(in the rows, 128 means zero)
The rows of A fall into 3 groups, which share some directions, and each row is roughly a mix of its group's hidden directions.
A, 129 rows:
[[131 197 183 133 136 147 138 143 119 155 136]
 [125  88 128 188 136 126  98 124 132 153 179]
 [103  72 117 105 112 168 162 117 150 116 165]
 [ 89 130 130 144 132 135  68 157 109 154 174]
 [154 119 123  99 111 116 133 104 156  58  94]
 [141  74 134 121 117  88 107 151  76 159 125]
 [150 183 149  87 137 145 168 125 145 112  90]
 [ 89 120  72 175 121 129 103 108 150 126 160]
 [117 184 194 130 130 148 125 128 166 117 127]
 [128 104 132 147 136 127  72 139  59 147 133]
 [124 148 157 150 103 109 147 126 207 134 140]
 [120 133 106  55 120 140 146 162 162 104 141]
 [126  63  97 166 100  99 101 106 137 121 133]
 [158 112 149 171  91 154  93 103  96 155 107]
 [106 154  96 108 152 185 165 132 146 165 135]
 [126 167  93 159 143 191 165 124 125 113 125]
 [ 66 117  84 107 130 150 131 101 168 131 144]
 [116 105 109 165  98  71  86  99 141 120 137]
 [171  57 122 123 112 117 141 134  93 111 107]
 [118 127 174 177 116 167 108 146 123 168 158]
 [134 102 105 124  96  44 119 125 127 138 133]
 [151 116 112  65 103 125 123 139  71 143 146]
 [131  74  94 125 154 138 121 154  67 136 140]
 [141 147 168 135 178 106 179 117 112 121  90]
 [135 177 151 122 112 124 169 101 186 128 105]
 [143  84  94 181 108  80 109 125 110 126 120]
 [131 150 106 181 168 160 176 103 120 121 133]
 [146  94 121 174 160 170  83 102 113 135 116]
 [ 95 144 148 182 128 109 116 105 183 109 149]
 [ 82 123 113 162 110 134  77 150  92 139 161]
 [ 95 143  93 164 114 124  71 123  86 131 151]
 [126 140 133  88 164 201 161 130 123 134 129]
 [138 116 116 136 105  47 142 144 128 107  95]
 [101  87 124 110 141 159 114 166  80 164 108]
 [ 99 116  70 175 145 128 113  98 150 128 160]
 [174 171 172 112 155 103 154 129 120 121  93]
 [168 138 152 148  83  88 103 144  95 153 152]
 [132 126 135 126 124 103  71 160  72 105 158]
 [130 181 158  97 156 158 177 132 134 103 135]
 [139 159 163  86 154 157 141 163  93 153 102]
 [117 183 106 117  94 101 129 126 174  85 132]
 [102 103 110 191 132  88 136 113 141 160 155]
 [121 138 176 183 156 149 115 114  96 164 116]
 [146 183 158  89 146 136 168 114 157 109 109]
 [112  72 125 156 145 144  88 156  90 127 158]
 [ 87 186  81 114 135 138 119 111 164 125 115]
 [101 104 128 171 113  89 118 144  80 167 106]
 [150 145 128 147  89  61 149  92 151 121 132]
 [112 156 127 133  75 118 130 114 200 139 133]
 [ 85 122  95 118  91  87 135 123 186 125 129]
 [111 165 109 111 122 130 141 106 195  87 147]
 [167 160 157 135 166 139 144 145  70 126 102]
 [137  70 122 126 144 166 188 145 147 119 128]
 [137 118 146  90 169 176 129 156  81 133 152]
 [153 176 130  91 151 154 155 130 126  76 104]
 [103 138 125 139 102 138  55 152  85 143 127]
 [135 136 137  77 147 156 185 118 175 130 121]
 [138 131 167  97 170 178 173 134 107 142 121]
 [121 137 110 108 121 127 181 127 198  99 137]
 [ 93 103 104 142 136 153 104 136 168 180 164]
 [138 149 131 121 114  78  70 106 106  90 109]
 [150 180 155 124 161 147 157 152  83 125 103]
 [163 110 112 133 121  68 133 101 169  91 143]
 [180  94 149 115 148 109 175 101 162 121 119]
 [175  80 150 114 140 172 130 103 155 158 129]
 [158 175 156 102 156 173 166 121 135 116 108]
 [122 106 150 136 190 158 157 124  80 140 108]
 [134 176 146 100 161 171 180 149 127 129 125]
 [128 160 141 166 191 117 145 148  93 149 148]
 [120 113 101 210 123 115 138 135 135 135 164]
 [170  59 142 143 126  89 128 135 129 148 103]
 [117 181 144 111 107  85 114 164 145 155  93]
 [139 143 184 168 104  89 121  95 149 137 102]
 [154 114 120  64 124 132 173 111 167 116 107]
 [ 79 120 105 152 122 114  71 148 103 152 155]
 [168  53 128 138 115 153 106 112 102 123 127]
 [130 165 159 103 151 151 118 157  63 130 110]
 [133  76 100 174 120 108  72 113 130 138 126]
 [ 93 120 122 132  94 118  82 162  67 127 129]
 [ 78  86 105  94 147 120 125 174 100 134 141]
 [ 99  95 101 136 140 143 117 126  57 102 153]
 [158 175 153  87 125 155 140 108 132 109  78]
 [108  93  80 152 101 103  78 107 130 150 140]
 [126 153 166 140 162 195 137 113 110 153 148]
 [139 199 177 134 148 135 110 127 158 140 138]
 [115  93  96 168 107 148 144  95 185 136 133]
 [140 177 161 123 156 168 182 128 129 145 109]
 [ 95 113  98 118  97  67 142 118 173 120 142]
 [159  50 137 133 149 141 156 125 105 136 146]
 [127 157 148  90 134 174 179 124 173 123 131]
 [162 144 177 100 113 147 125 149  86 166 103]
 [ 94 162 106 170 145 174 108 142  91 132 153]
 [143  70 123 131 113  87 100 139  78 150 123]
 [121 113 119 168  79  92  85  94 157 136 132]
 [114 112  93 184 123 106 159 122 175 136 158]
 [119 158 148 118 184 158 177 127 111 101 103]
 [139 149 125  94 146 146 129 140  69 182 104]
 [113 200 112 138 121  93 111 150 124 135  89]
 [145 171 158 130 151  96 105 137  67 112 106]
 [103  91 123 140 180 164 113 142  77 141 116]
 [101 105  99 114 137 144 121 140  60 146  87]
 [142 129 109 110 102  69 159 120 163  94  95]
 [118 189 170 123 168 143 152 133 115 162 116]
 [144  69 137 128 139 146 115 125  77 177 127]
 [119 130 166 151 165 162 131 149  69 158 134]
 [110 173 120  81 128 123  70 150 101 132 142]
 [100  66  96 140 111 135 115 113 163 141 168]
 [ 74 130 113 135 131  78 120 182 115 109 144]
 [128 108 161 136 117 109  77 153  76 166 139]
 [140 205 169 139 115 121 161 136 112 122 121]
 [126  72 118 114  98  99 124 126 186 152 148]
 [109  75 101 133 119 151  72 139 113 164 141]
 [139 106 120 134 149  98  98 182  74 102 116]
 [143 172 154 141 161 161 169  90 103 120 105]
 [140  88 128 105 147  67 120 124  90 113  91]
 [156 125 129 106 106  97  73 137 116 150  72]
 [160 162 158 112 148 138 191 111 147  97 119]
 [135 140 141 142 146 194 109 116  75 157 117]
 [166 150 157 126 145 169 144 132  81 133  79]
 [170 156 167 134 127 108 123 161  83 138  87]
 [170 117 107  86 122 161 137 101 141 114  72]
 [118 171 148 116 133 200 137 103 121 154 149]
 [ 92 114  98 157 106  75  81 120 145 133 148]
 [137 153 154 122 126 123 190 126 193 127 138]
 [147  58 137 166 123 102 136 118  96 152 111]
 [109 109  93 146 112 120 121  85 191 114 157]
 [102  62  91 135 135 128 100 102 112 119 164]
 [156 106 136 126  99  72 117  90 131 111  80]
 [140 143 125  93 134 206 136 154 100 147 129]]
One row of each group comes first, with its name. Which group is each row after those in?
[ 58 151  91 109 133 155  98 135 117 135 148]
(117)
[132 192 104 108 102 105 123 141 132  74 123]
(60)
[131 140 164 130 156 135 161 162  89 186 137]
(6)

[145 128 142  95 150 190 158 102 100 152 103]
(60)
[126 146 107  89 137 177 183 136 168 127 126]
(6)
[153 157 150 119 113  72 156 153 153 147  86]
(117)
[116 108  83  87 130 113 148 129 146  93  73]
(60)
[154  86 113 123 151 114 178  89 171 114 133]
(117)
[133 121 131 161 114  83 126 141  65 145  86]
(60)
[159  89 141 153 118  91 146  90 182 139 130]
(60)
[121 122  94 184 131  91  81 110 132  96 135]
(60)
[100 134 128 129 112  92  74 121 182 158 147]
(117)
[ 99 166 131 155 121 120  97 178  80 152 128]
(117)
[168 108 154 135 158 166  90 146  85 136 155]
(60)
